In the rows, 128 means zero.
A single turn carries every row of the set below to another of its rows. Some are shown first; where does it send the rows asked next?
j268: [122 112 111 134 125 144 137 181 109 106  94 123 123 169 157 132]
j531: [141 117 124 109 104  92 121 145 117  96 137  96  97 151 126 119]
j928: [144  92 136 125 111  96 125 158 146  94 116 110  80 142 127 125]
j446: [117 122 125 154 158  99 155 175 127 107 104 104 101 133 161  71]
j946: [127 131 124 123 171 104 146 189 120 109 104 106 101 112 158 106]
j332: [124  91 119 136 100 113 110 120 126 125 104  96 132 146 155  94]
j259: [117 106 118 180 133  84 140 135 149 106 143 121 107 159 111 112]
j799: [129 121 127 120 142 114 111 162 109 148 133  99 156 115 138 148]
j825: [123 154 116 146 136 104 144 138  84 128 147  96 119 147 139 111]
j324: [118 122 140 162 170  99 137 145 136 125 112 100 121 108 162  77]
j877: [119  95 112 162 109  98 120 122 141 102 125 113 126 175 125  97]
j617: [121 123 127 154 184 115 146 195 134 118 118 119 133 117 151 114]
j269: [134  81 133 133 119 118 111 178 144 106 133 120 147 147 118 148]
j230: [126 116 105 128 125 141 142 176 107 101 117 133 118 173 147 143]
j509: [131 115 115 164 159 104 101 188 145 153 114 125 120 159 172  96]
j632: [128 110 150 176 129 141 129 131 130 124 148 119 159 147 148 123]
j548: [149 127 146 147 142  93 102 188 130 149 134 100 106 142 173  89]
j557: [133  77 141 165 123 108 133 176 159  97 128 123 115 154 117 137]
j38: [129 141 111 128 119 100 143 138  88 118 151  94 110 152 135 107]
j217: [129 132 102 136 142 116 129 153 126  96 146 135 115 160 113 154]
j52: [139 113 153 147 128 113 100 113 147 116 151 115 139 129 128 132]
j686: [136  98 144 135 133  92 106 124 156 117 130 112 102 116 122 139]
j278: [141 115 120 143 147  95 106 207 133 148 124 107 111 153 166  93]
j355: [124 122 114 143 155  86 127 141 140 113 149 123 101 132 104 150]
j156: [125  97 123 125 109 114 108 135 114 132  90  89 132 140 165 101]
j486: [124  98 154 156 168 120 133 180 143 122 107 109 136 107 164  95]
j608: [149 145 142 147 164 111 103 180 131 146 138 123 103 140 173 107]
j805: [135 142 119 161 164 109 107 169 134 142 125 130  98 160 176  96]
j692: [123 115 146 186 133 146 133 144 119 126 132 123 155 158 153 116]
j997: [134 101 121 118 133 120 112 171 117 141 137 110 157 120 131 156]

j486 -> j946
j799 -> j825
j332 -> j997
And these:
j686 -> j355
j509 -> j278
j269 -> j531

A single turn carries every row of the set below to another of its rows. Some are shown first; where does it send the rows asked next?
j889: [125 126 142 117 144 126 119 139 164 121 103 110 118 102 120 136 140 178]
j878: [157 119 126 150 119 100 143 119 106 132 130 120  87 131 144 123  94 165]
j669: [165 162 125 132 120 109 133 135 104  84 119 106 142  93 125 165 129 104]
j624: [121 138 112 149  91 117 141 116 105 140  85 109  89 127 106 121 111 103]
j822: [160 160 127 121 132 100 127 130 104  78 117 112 135 104 138 170 119 107]
j854: [159 151 123 131 129 102 120 129  95  89 117 115 135 100 127 162 125  95]
j818: [164 159 115 120 142 114 161 136 117  82 102 121 113 116 161 150 100 108]
j62: [119 154 132 134  97  78 141 128 134 115  82  96  76 135 126 122 106 162]
j670: [128 132 123 111 135 102 115 136 142 110  86 118 157 121 112 146 159 158]
j884: [133 171 134 130  83  78 143 123 130  99  87  96  88 132 128 129  99 152]
j172: [139 123 127 144 126 101 142 119 119 139 121 114  78 137 136 120 106 180]
j336: [130 126 133 103 133 110 113 118 149 119  95 128 156 104 114 146 149 155]
j345: [150 160 115 136  86 150 176 127 125 135 108  92 104 121 116 135 123 152]
j371: [110 122 123 124 155 136 117 144 147 128  88 111 120 121 105 133 153 151]
j439: [180 164 123 140 113 139 160 131 102 108 134 109 129 105 134 146 130 124]
j571: [159 153 119 124 137 117 137 129 106  87 112 117 138  93 133 167 121  93]
j483: [123 136 108 117 143 137 171 122 133 130  89 115  79 142 141 131 103 154]
j991: [124 122 126 113 140 104 116 131 150 115  80 125 154 110 115 143 153 143]
j462: [108 153 127 109 127 124 112 140 145 115  81  97 120 136  98 143 157 160]
j747: [135 141 107 117 145 130 180 129 138 111  84 117  90 138 150 138  89 137]
j974: [126 130 121 105 138 103 104 124 131 116  91 126 152 129 110 148 159 154]
j494: [130 158 120 132  96 149 172 122 135 145 102  95  93 120 111 127 127 163]
j463: [139 136 104 120 140 136 179 130 127 119  89 116  85 140 149 140  90 136]
j983: [145 158 110 134 116 125 137 123  89 109  98 120 117 113 126 141 118  72]
j71: [151 161 117 141  94 152 174 125 127 135 118  95 111 119 111 133 128 159]
j527: [124 136 127  88 136 108 110 116 144 113  85 127 151 122 117 151 147 153]
j175: [115 142 107 147 100 121 138 115 105 140  80 112  92 129 103 119 111  99]
j34: [163 183 134 126  90  90 138 126 107  82 107 105 116 110 136 148 114 116]
j222: [110 135 137 111 125 112  87 119 130 129 102 113 112 127  98 135 146 161]
j432: [107 131 141  95 142 106 103 123 155 115  86 120 105 116 122 140 126 160]
j856: [135 161 131 133  84  77 144 128 125 105  82  99  82 133 131 130  94 147]
j550: [150 117 129 152 125  97 136 111 109 135 131 122  90 128 137 120  96 161]
j16: [105 141 117 147  99 118 141 117 118 149  82 105  80 123 104 114 120 125]
j901: [169 136 131 146 126  94 125 118  90 109 133 129 111 105 145 134 104 112]
j21: [168 150 124 124 133 114 130 123 101  91 131 117 137  95 136 165 122 112]

j71 -> j550
j62 -> j494
j462 -> j889
And these:
j336 -> j974
j818 -> j34
j463 -> j856
j822 -> j669

